[[  7  -7  38  -5 -13]
 [  7   0   2 -12  22]]
->
[7 0]

[[ -3  22 -14]
 [ -4  12  22]
 [  3  -1 -13]
 [ 14  12 -36]]
->
[ -3  12 -13]

[[-10  -3]
 [-23  29]
 [-29  19]
 [ 25 -27]]
->
[-10  29]

[[  4   1  11]
 [  3   7  14]
 [ -8  -8 -32]]
->
[  4   7 -32]

[[ -4 -26]
 [-32  37]
 [-27  35]]
->
[-4 37]

[[ 17 -10  -4]
 [ 22 -18   0]
 [ 31  -8   2]]
->
[ 17 -18   2]
---
[[-31  -2  -1   3   2  -2 -10]
 [-26  -1   0   1   1   1  -9]
 [  3   5   0   2  -7  22   0]
 [ -7  -1 -12   7 -12  -3  -4]
 [ 15   5  17   0   2   0   9]
 [  5  -2   7  -5   0  -4  10]
 [ 10   4  14   3  -5   5   8]
 [  1   3  -3  -1   3  -4  -2]
 [  6  -1   8  -5   0  -4   7]
 [ -5   5  -1   3  -3  -7   9]
 [  4  -9   2   6  -6  -9  -8]
 [  5  -2   6  -3   0  -1   8]]
->
[[-31  -2  -1   3   2  -2 -10]
 [  3   5   0   2  -7  22   0]
 [ 15   5  17   0   2   0   9]
 [ 10   4  14   3  -5   5   8]
 [  6  -1   8  -5   0  -4   7]
 [  4  -9   2   6  -6  -9  -8]]

[[  0 -17  15  18 -24  15 -29   5   9  24  13 -23  23  14 -11   5]
 [ -3 -14 -25 -15   0  23 -20   3  22  12  19  26  16  26  -3  12]]
->
[[  0 -17  15  18 -24  15 -29   5   9  24  13 -23  23  14 -11   5]]

[[ 25   9  18 -18 -29   6  30  23  25 -27  -1   1  29 -25 -29]
 [ 20 -19 -26 -15  30 -31  20   0  27  -3 -27 -10  21 -31  22]
 [-24   8  25 -25 -32  27 -22   9 -24 -27  25  -5 -23  28  -9]
 [ 31  30  28  31  -2  17 -30 -27 -28  32 -21 -26 -26 -27  27]]
->
[[ 25   9  18 -18 -29   6  30  23  25 -27  -1   1  29 -25 -29]
 [-24   8  25 -25 -32  27 -22   9 -24 -27  25  -5 -23  28  -9]]

[[ 34 -25 -19  23  33 -25 -24 -22 -35  31  32  33  -9  33 -21]
 [ 28 -30 -29  -7  -6  -5  25  12 -27  -9  15  28  33   3  22]
 [ 29  21 -31 -27  34 -23 -29  19   1  35  36  33  -6  33 -23]
 [-19 -34  19  14  13 -10 -14 -19 -30   7  -9 -21  18  13 -25]
 [  1   3 -11 -24  -1 -31 -26 -33  27   0 -32 -14 -30   1 -32]
 [ 26  -5 -26 -29  32 -33 -29 -36  22  29   8  23 -23  31 -31]]
->
[[ 34 -25 -19  23  33 -25 -24 -22 -35  31  32  33  -9  33 -21]
 [ 29  21 -31 -27  34 -23 -29  19   1  35  36  33  -6  33 -23]
 [  1   3 -11 -24  -1 -31 -26 -33  27   0 -32 -14 -30   1 -32]]

[[ 28  12  12  -8  15   9  19   1  29 -17 -14  13]
 [ -3  -8  -9  -5   6   7  -5   1  -4  -4  -4  -8]
 [-22   3   2   9 -10  -8 -13  14 -22  15  12   3]
 [-18 -14 -14  10  -8  -4 -11  -3 -19  16  14 -15]
 [ 16   8   5 -11  24  21   9  17  17 -16 -16   7]
 [-18 -21 -22  12  -6  -4  -6  -8 -14  15  16 -21]]
->
[[ 28  12  12  -8  15   9  19   1  29 -17 -14  13]
 [-22   3   2   9 -10  -8 -13  14 -22  15  12   3]
 [ 16   8   5 -11  24  21   9  17  17 -16 -16   7]]

[[-21  10   0   5   8   4 -21]
 [-20   2   7  19   1  23 -22]
 [  7  -3 -15 -15  -6 -19  11]
 [ 26  -7  -6   4  -8   4  31]]
->
[[-21  10   0   5   8   4 -21]
 [  7  -3 -15 -15  -6 -19  11]]

[[ -4  23  -7  26 -23 -10]
 [  5  11 -10  19 -22   1]
 [-22 -20   9  27  21  20]
 [ 18  -4  -4 -11 -15  -6]
 [  2  20  -7  24  -5  15]
 [ 23  -1  -4 -23 -16   5]
 [ 12  12  13  24 -21 -18]
 [-17 -13   1  25  19  13]
 [  4  -9  11 -10  14  24]
 [ 16  15  10  25 -19 -18]]
->
[[ -4  23  -7  26 -23 -10]
 [-22 -20   9  27  21  20]
 [  2  20  -7  24  -5  15]
 [ 12  12  13  24 -21 -18]
 [  4  -9  11 -10  14  24]]
